Rotation paths and how fast each direction turns (degrees a step)
Each turn is a multiple of 5 degrees from 10 to 175, or 0.
Each row of a path follows its step; steps can be skipped.
Path 1:
step 0: -0.46 +1.77 +0.72 -1.08 +1.52 +4.38 +3.55 +2.89 -2.78 +1.09 +0.25 -1.05 +1.02 +0.17 -0.19 +2.52 +0.53 +2.88 -0.94 +3.49 -0.99 +1.93 +0.57 -0.89 +0.48 +0.69 +2.64 +1.37 -0.78 -0.16 +2.08 -3.45 +1.70
step 1: -2.41 -1.84 -0.22 -0.44 -0.72 +1.97 +2.48 -0.60 -1.30 +1.85 -0.25 -0.30 +1.58 +3.88 -0.50 +4.17 +2.12 +1.73 -0.35 +0.91 -1.52 -2.72 -0.05 +2.00 +0.85 -3.06 +3.30 +0.56 -0.19 +0.46 +2.85 -1.01 +2.76
step 2: -1.38 -2.29 -1.57 -0.97 +1.05 -0.62 +0.78 -1.44 -3.68 +2.26 -0.43 +1.54 +1.35 +2.51 +0.65 +1.07 +0.35 +1.55 +3.87 +0.20 -3.86 -0.74 +3.40 -0.46 -2.22 -1.41 +2.55 -2.38 -1.39 -1.84 +1.52 -2.03 -0.32
step 3: -1.53 -2.55 +0.24 -0.57 -0.25 +2.30 +0.61 -1.14 -0.12 +0.11 -1.83 -1.80 +0.96 +0.40 -0.83 -1.73 +2.66 +2.07 +1.38 +2.36 -2.30 -0.65 +1.85 -2.88 -4.59 +2.56 +4.00 +1.32 -2.96 -1.22 +0.31 -1.89 +0.12
step 4: -1.56 -0.10 +0.69 -1.17 -0.18 +3.39 +0.43 +0.24 +0.28 +1.20 -0.80 -2.88 -2.37 +2.80 -3.47 -2.00 +0.60 -0.02 -0.04 +4.21 -4.42 -1.65 +0.65 +0.52 -2.15 -2.47 +0.54 +2.39 +0.32 -2.43 +1.02 -0.59 +0.24
step 5: -1.39 +0.69 +0.41 +0.17 +0.08 +3.20 -0.15 +3.14 -3.63 +2.68 +0.62 -1.81 +1.75 +0.44 -1.73 +0.27 -0.20 +1.28 +1.15 +2.26 +0.13 -1.05 +4.96 +3.64 -2.84 -2.44 -0.91 +1.01 -0.30 -1.87 -0.91 -1.21 +0.54
step 6: -1.29 -0.44 -0.22 +0.42 +1.65 +2.06 -1.31 -1.53 -0.46 +3.71 -1.42 -0.50 +3.14 -0.16 -0.39 +1.90 +2.29 -2.02 -1.55 -1.72 -0.27 -2.18 +2.46 +3.15 -2.66 -0.44 +2.88 +2.70 -2.51 -3.36 -0.16 -1.11 +1.29
step 7: +0.25 -1.25 +1.40 -1.59 +1.14 -0.98 -0.62 -0.86 -2.23 +1.35 -3.10 +1.98 +1.39 -1.06 +0.09 -0.81 +0.71 -3.27 -1.65 +1.37 -4.51 -0.22 +2.75 +0.67 -2.21 +0.27 +1.22 +1.86 +2.12 -3.90 +2.57 -2.36 +1.23
step 8: -2.64 -1.89 +2.78 -0.87 -2.67 +0.27 +0.11 -1.44 -3.04 +1.07 -2.78 -2.38 +3.35 -0.42 +1.85 -0.91 +1.52 +0.26 -0.23 +3.83 -1.13 +0.86 +2.19 -0.19 -1.83 +1.20 -2.64 +3.56 +1.32 -1.08 +0.96 +0.10 +1.15
step 9: -1.67 +1.22 +1.63 -2.71 +1.98 +0.91 -1.11 -4.62 -2.00 +4.63 -0.33 -1.41 +0.73 +0.28 +0.16 -0.72 -0.83 +1.59 -0.40 +2.68 -0.83 -1.42 +0.67 +0.55 +0.07 -1.82 -1.57 +4.23 -1.89 -1.23 +1.24 +2.63 +0.60
step 10: -0.17 -0.13 +3.92 -3.18 +3.11 +1.17 -0.50 -1.29 -2.22 +0.58 +1.01 +1.50 +2.22 -1.09 -0.40 -3.18 -2.61 +2.84 -0.05 +0.17 +1.90 -2.30 +2.58 +2.80 -1.20 -0.21 +1.34 +1.42 +0.51 -2.23 +2.52 -0.80 +1.77
step 11: -4.20 -3.64 +3.68 -1.02 +0.08 +1.11 -0.49 -4.45 +1.75 -0.84 +0.71 +1.23 +2.05 +0.90 +0.31 -0.49 +0.82 -0.03 -1.45 +0.29 +2.16 +0.06 +1.18 +2.78 -1.46 -0.46 +0.01 +0.66 +1.05 -4.45 +0.58 -2.19 -0.24
-0.57 -0.06 -0.41 +0.47 -0.12 +0.06 -1.13 -0.30 -0.74 +0.87 -0.32 -0.64 -0.45 +0.35 +0.29 -0.80 -0.22 -0.22 -0.29 +0.85 +0.53 +0.21 +0.13 +0.69 +1.10 +0.91 +1.67 -0.65 +0.83 +0.34 -0.10 -0.10 -0.51 | 0
-1.22 -0.60 +0.34 -0.07 -1.59 -0.30 -0.07 +0.26 -0.30 -0.70 +0.61 +0.21 -0.16 +0.45 +0.27 +0.27 +0.71 -0.39 +0.78 +0.52 -0.19 +0.18 +0.35 +1.00 +0.26 -1.18 -0.88 -0.62 +1.21 +0.01 -0.14 +0.44 +0.06 | 110
-0.25 +0.22 -0.58 -0.75 +0.18 +0.46 -0.07 -1.06 +0.81 +0.80 -0.06 -0.20 -0.64 +1.28 +0.19 +0.29 -0.38 -0.93 +0.05 -0.64 -1.12 +0.06 -0.98 +0.29 +0.95 -0.31 -0.59 +0.08 -0.23 -1.16 -0.05 +0.01 -0.78 | 145
+0.62 +0.55 +0.01 -0.37 -0.27 -0.40 -0.15 +0.23 +0.08 +1.10 +0.19 +0.33 +0.48 +0.31 +0.99 +0.55 -0.49 +1.05 +0.50 -0.89 -0.04 -1.52 +0.54 +0.78 -0.18 -0.60 +0.73 +0.11 +0.13 +0.43 -0.83 +1.14 -0.43 | 90
-0.28 +0.05 -0.07 +0.37 +0.21 -0.57 -0.44 -1.03 +0.71 +0.23 +0.20 +0.54 -0.98 -0.52 -0.85 +0.52 +1.12 -0.46 -0.85 +0.72 -0.09 -0.56 -0.44 -0.17 -0.03 -1.21 +0.98 +0.63 -0.37 +0.70 +0.21 +1.03 +0.47 | 135
Path 2:
step 0: -0.13 -0.64 +0.57 -2.05 -0.79 +1.79 +0.66 +0.56 -1.84 -0.27 -1.35 -0.75 -2.48 -4.28 -1.26 +0.60 +4.70 +1.45 -2.27 -0.01 -3.73 -1.22 -2.27 -0.63 -0.85 -1.08 +1.89 -0.85 +2.01 +2.84 +1.30 -0.44 -1.47
step 1: -1.49 +0.08 +4.44 -0.29 -0.98 +0.68 +0.94 -0.10 +0.76 -0.73 -2.55 -0.53 +0.29 +1.07 +1.07 -0.24 -1.60 +2.44 +1.33 -1.45 -0.26 -1.38 +2.36 +0.74 -1.03 -4.13 -4.73 +1.54 -0.06 -2.38 +1.47 +3.24 +0.63
step 2: -0.26 -0.95 +1.85 +2.56 +1.73 +0.84 +0.88 -5.14 +0.61 -1.74 +1.71 +2.86 +0.71 -1.67 -3.30 -1.33 +1.18 -0.83 -2.02 -0.30 -0.99 -0.40 -1.88 +2.08 +2.43 +3.05 +0.94 +1.52 +1.86 +0.03 -0.35 +1.55 +1.76
step 3: +0.27 -2.98 -2.51 -0.09 -3.48 -0.23 -3.12 +4.03 +2.89 +1.25 +0.20 -0.23 -0.02 -0.48 -0.15 -0.23 +1.15 -1.16 +1.82 +2.45 +1.36 -3.11 -0.23 +0.22 +0.14 -0.43 -0.63 +2.90 +1.75 +0.00 +2.59 +2.24 +2.10
step 4: +0.16 +3.70 +1.30 +2.62 -1.90 +1.02 +3.52 -2.97 -1.60 +3.84 +1.45 -1.43 +0.56 -0.87 -0.01 -0.95 +2.42 -0.15 +3.16 +0.94 +0.55 +0.14 -1.21 +1.85 -1.70 -2.01 +1.61 -1.64 +2.92 -0.47 +0.53 -1.35 -0.23
step 5: -2.14 +0.82 -2.95 +2.60 +1.50 +0.54 -3.08 -0.03 +0.23 -0.45 -2.43 +0.00 -0.22 +1.44 +4.06 -2.83 +0.11 -0.37 -2.06 +0.72 -0.42 +0.42 -1.50 +0.81 +2.53 -1.04 -4.76 +0.41 +2.07 -1.59 -2.40 +0.86 -0.61
step 6: +3.00 -1.57 -1.43 -2.41 -0.38 +2.93 +0.95 -1.82 -0.39 -2.64 +0.25 -2.85 -1.62 +0.39 -0.10 +1.10 +0.75 +0.10 +2.39 -1.72 -2.44 -0.72 -1.21 +3.70 +2.85 +0.95 +2.24 +2.13 +1.39 +0.39 +1.10 -3.05 -1.16
step 7: +3.23 +0.43 +2.38 -1.29 +0.07 +0.11 +0.21 +1.74 +3.24 +0.05 +1.04 +0.25 -2.84 +2.82 +2.36 -3.05 +0.46 +0.89 +0.79 +2.59 -0.66 +0.20 +1.18 +0.05 -0.38 -3.38 -0.16 -1.43 -0.54 +2.33 -2.20 +3.72 +1.91
step 8: -1.69 -1.76 +1.44 +2.36 -2.37 +3.19 +3.52 -0.44 -0.60 -1.19 +1.93 +1.68 +1.84 +1.91 -0.29 +1.51 +0.28 +0.29 +0.89 +1.28 +1.54 +2.66 -1.33 +0.97 +0.55 +2.83 +0.34 +1.44 +0.08 -1.99 -4.19 +0.31 -2.91
step 9: +0.11 -1.62 -3.34 -2.44 +0.97 -0.72 -2.73 -1.37 +0.84 +0.80 -1.89 +2.75 -1.84 +1.10 -0.08 -0.89 +0.96 -2.65 +1.54 +1.34 +4.34 -0.09 +0.11 +2.45 -1.59 +0.82 -2.30 +1.03 -1.10 +4.35 -0.28 -0.84 +0.20
step 10: +1.01 +1.16 +1.78 +1.42 -1.13 -2.19 -1.15 -0.24 -1.30 -1.41 +0.92 -2.36 -3.51 -0.89 +0.75 +0.01 +1.55 +1.86 +3.47 +3.77 +0.07 +0.80 +0.93 -1.37 -0.66 +1.69 +2.46 -0.96 +0.36 -1.94 +1.36 -1.99 -4.53
step 11: -2.31 -2.29 +1.27 -1.49 +1.92 -0.20 -2.09 -2.41 -2.61 +3.06 -0.80 -2.32 -1.71 +0.85 +2.97 +2.50 -0.68 -0.09 -2.49 +0.03 +0.38 +1.57 -1.68 +0.04 -0.89 -3.34 -0.55 -0.54 -0.75 +0.27 -3.66 +2.68 +0.17
+1.16 +0.04 -0.26 +0.00 -1.37 -0.50 -0.70 +0.83 -0.68 +0.27 -0.18 +0.49 -0.80 -0.12 -0.73 +0.49 +0.08 +0.79 +0.22 -1.43 +0.15 -0.13 +0.71 +0.66 -0.08 +0.04 -0.33 +0.11 +0.98 +0.96 -0.39 -0.39 +0.12 | 120
-0.54 -0.60 -0.06 -0.91 -0.24 +0.46 +0.55 -0.76 -0.80 +0.93 -0.10 -0.77 +0.32 +0.74 -0.04 +1.11 -1.14 -0.45 +1.18 -0.54 +0.19 +0.06 +0.25 +0.92 -0.21 -0.60 -0.04 +0.84 -0.50 -0.12 +0.46 -0.21 +0.79 | 145
-0.61 -0.11 -0.08 -0.59 +0.05 -1.31 +0.36 -0.04 +1.04 -0.44 +0.32 -0.46 -0.95 +0.27 -0.48 +0.46 -0.41 +0.40 +0.97 -0.23 +0.22 +0.91 -1.41 -0.78 -0.15 +0.10 -0.51 -0.07 -0.41 +0.61 -1.12 -0.58 -0.39 | 25
+0.71 +0.66 -0.12 -0.63 -0.68 -0.37 +0.54 -0.82 +1.44 -0.38 -0.41 +0.50 -0.20 -0.57 +0.58 +0.11 +0.35 -0.36 +0.96 +0.07 -0.37 -0.32 +1.33 -0.46 -1.11 -1.14 +0.32 -0.21 +0.01 -0.49 +0.34 -0.49 -0.27 | 120
Path 3:
step 0: -0.36 -0.77 -0.03 +1.91 +0.50 -0.28 +0.63 +1.88 -1.79 +0.58 -0.71 -1.40 +2.69 -5.69 -0.94 -2.50 +1.65 +2.05 -0.57 -0.44 +1.25 -0.58 +2.33 -0.96 -0.08 +0.36 +2.35 +1.13 +2.22 -2.90 -0.80 +1.36 +0.48
step 1: -2.22 +1.19 +0.36 +0.35 -2.47 -1.40 -0.13 +1.96 +1.50 +1.09 -1.45 -0.32 -2.23 +0.51 +1.27 -0.85 +1.57 -1.34 -5.08 +1.11 -1.83 +2.39 +0.56 +0.85 +0.34 -1.17 -0.01 -0.62 -0.91 -2.27 -0.34 +2.20 +3.52
step 2: -0.11 +0.80 +0.40 +0.18 +2.23 +0.50 +2.19 +0.11 -1.39 -2.52 -3.29 -0.43 -1.10 +0.18 +1.43 -2.53 -0.34 -0.47 +1.46 -0.48 -3.53 +0.69 +0.47 +2.87 +0.20 -1.75 -1.91 -1.26 -2.58 +0.21 +3.16 +1.75 -2.95
step 3: +3.03 +2.03 -0.46 +0.71 -1.85 +2.24 +0.13 +2.06 -3.08 -2.51 -1.29 +0.88 +1.50 -2.62 +0.49 -0.81 +1.00 +1.02 -0.93 +2.91 +1.61 -0.99 -1.44 -2.10 -0.49 -0.95 +3.46 +1.89 -0.53 +0.58 +2.06 -0.25 -1.60
step 4: +1.95 -1.34 +1.91 +1.70 -2.44 +0.25 -1.85 +0.80 +0.63 +0.16 +3.52 -0.78 -0.50 -0.84 -2.72 +0.52 +2.89 -2.29 -3.04 -1.11 -1.94 +0.18 +2.47 +0.25 +0.04 -0.20 +0.40 +2.32 -0.56 -1.37 +3.01 +1.65 +1.44
step 5: +1.36 -2.46 -0.16 +0.67 +1.49 -2.52 -1.13 -3.19 -0.64 -0.77 -1.21 +1.75 -1.51 +1.69 +1.90 -1.80 -0.13 -2.65 -1.19 +1.59 -0.08 -1.14 +0.50 +2.70 -1.06 +1.80 +1.16 -2.98 -3.30 -1.17 +0.97 +2.64 +0.00
step 6: +2.82 +3.76 -0.14 -0.30 +1.25 +4.38 +0.36 -1.69 -0.20 -3.05 +0.44 +1.18 -0.54 +1.97 +1.02 +1.87 -1.47 +2.54 -1.20 -0.78 +0.02 -0.14 -2.90 +0.87 -1.36 +1.19 +1.07 +0.58 -1.80 +1.90 +0.54 +1.54 -0.41
step 7: +2.49 -2.34 +1.34 -0.10 -1.37 +1.17 -0.86 -0.27 +0.52 -0.45 +3.81 -0.16 +2.61 +2.03 -1.96 +0.86 +0.76 -0.26 +0.09 -1.44 -0.69 -1.90 -0.96 -3.46 -2.14 -1.83 +0.25 +0.49 -0.74 -2.09 +1.33 -2.54 -3.19
step 8: -0.13 -2.35 -2.48 +0.14 +2.61 -1.39 -5.03 -0.13 -2.19 +1.31 +2.65 -0.33 +0.52 -0.44 -0.07 +0.97 -0.24 -3.50 -1.08 -0.64 +1.16 -1.49 -0.46 -0.11 +0.05 +3.34 -0.22 -0.06 -1.68 -0.20 -1.95 +0.13 +1.84
step 9: +2.14 -1.62 -1.79 -0.85 +0.87 +1.49 +1.69 -2.69 +1.30 -0.69 -0.58 -1.26 -0.45 +1.61 +0.97 +2.83 -1.51 +3.40 -0.90 -1.92 -0.68 +0.51 -0.21 +1.36 +0.29 +2.61 -0.35 -3.31 +0.92 -1.91 -2.70 +2.10 +2.12
step 10: -0.88 +2.70 +0.97 -0.09 +0.84 +3.16 +0.13 +0.59 +0.71 +1.11 -0.28 +0.47 +0.25 +3.89 +0.86 -1.15 -0.22 +0.71 +0.19 -1.57 +1.17 -1.04 -1.08 -1.67 -0.10 -1.68 -1.64 -1.59 -1.21 -2.86 -2.90 -4.07 -2.45
step 11: -1.26 -2.38 -4.08 +0.18 +1.65 +0.25 -1.69 +2.78 -0.21 -0.39 +1.99 -1.82 +2.15 -2.23 -0.26 -2.62 -0.31 +0.60 +1.69 -1.60 -0.11 +1.24 -2.40 -2.50 +0.27 +0.34 -2.66 +3.13 +0.15 -0.26 -1.33 -0.42 -0.84
-0.21 -0.30 -0.18 +0.21 +0.86 -0.32 +0.26 +0.42 -0.11 -1.27 +0.22 +0.81 +0.43 -1.03 -0.01 -0.33 +0.39 +0.87 -0.06 +0.57 -0.03 +0.28 -1.35 +0.87 +0.25 +1.28 +0.92 +0.45 -0.11 +0.10 -0.59 -0.71 +0.71 | 130
-0.88 +0.21 +0.74 -0.18 +0.59 -0.37 -0.66 -0.89 +0.45 -0.28 +0.84 +0.33 +1.17 +0.55 -0.67 +0.53 -0.70 -0.27 -0.62 -0.20 -0.23 -0.04 -0.20 -0.34 -0.26 +0.22 +1.35 -0.68 +0.59 +0.96 -0.16 +0.84 -0.89 | 35
+0.42 -0.45 +0.31 -0.91 -0.90 -0.84 -0.74 +0.31 -0.54 +0.91 +1.10 +0.38 -0.11 -1.34 -0.28 -0.93 -0.40 -0.42 -0.13 -0.54 -0.72 -0.72 +0.21 -0.62 -0.13 +0.52 +0.23 +0.70 +0.57 -0.41 -0.43 +0.43 +0.71 | 95
-0.25 -0.27 -0.09 -0.03 +0.19 +0.95 -0.01 +0.16 +0.09 +0.86 +0.65 +0.55 +0.06 -0.12 +2.34 +0.41 +0.94 -0.31 +0.07 -0.06 +0.02 +0.86 -0.37 -0.92 +0.40 +0.03 +0.38 +0.33 -0.03 +0.95 +0.02 +0.75 +0.39 | 145
+0.11 +0.38 -0.19 -0.18 -0.68 +0.26 -0.53 -0.40 +0.34 -1.08 +1.44 -0.06 -0.82 -0.53 +0.61 +1.07 -0.21 -0.73 +1.11 +0.06 +0.53 -0.22 -0.15 +0.80 -0.61 -0.13 +0.72 -0.15 -0.73 -1.20 +0.36 +0.26 -0.33 | 25
-1.51 +0.46 +0.29 +0.12 -1.01 -0.10 -0.34 -0.30 +0.05 +0.37 -0.18 -0.65 +0.75 -1.40 +0.52 -0.26 -0.36 +0.74 -0.19 +0.63 -0.17 +0.32 +0.03 +0.81 +1.55 -0.80 -0.29 -0.02 -0.09 -0.36 -0.11 +0.23 -0.69 | 25
+0.03 -1.86 -0.27 +0.13 +0.28 +0.19 +1.09 -0.81 +0.72 -0.08 +0.05 -0.48 +0.59 -0.53 -0.13 -0.36 +0.19 +0.98 +1.04 -0.79 -0.63 +0.30 +0.22 +0.03 -0.52 +0.04 +0.07 +0.16 +0.43 -0.53 +1.01 +0.85 -0.43 | 160
+0.21 +0.72 +0.23 +0.44 +0.09 +1.46 -0.30 -0.76 -0.68 -0.02 +0.20 +0.75 -0.70 -0.51 -0.11 -0.53 -0.76 +0.60 +0.52 +0.65 -0.96 +0.74 +0.24 -0.98 -0.15 +0.36 +0.06 -0.87 +0.84 -0.27 +0.46 -1.07 -0.34 | 100
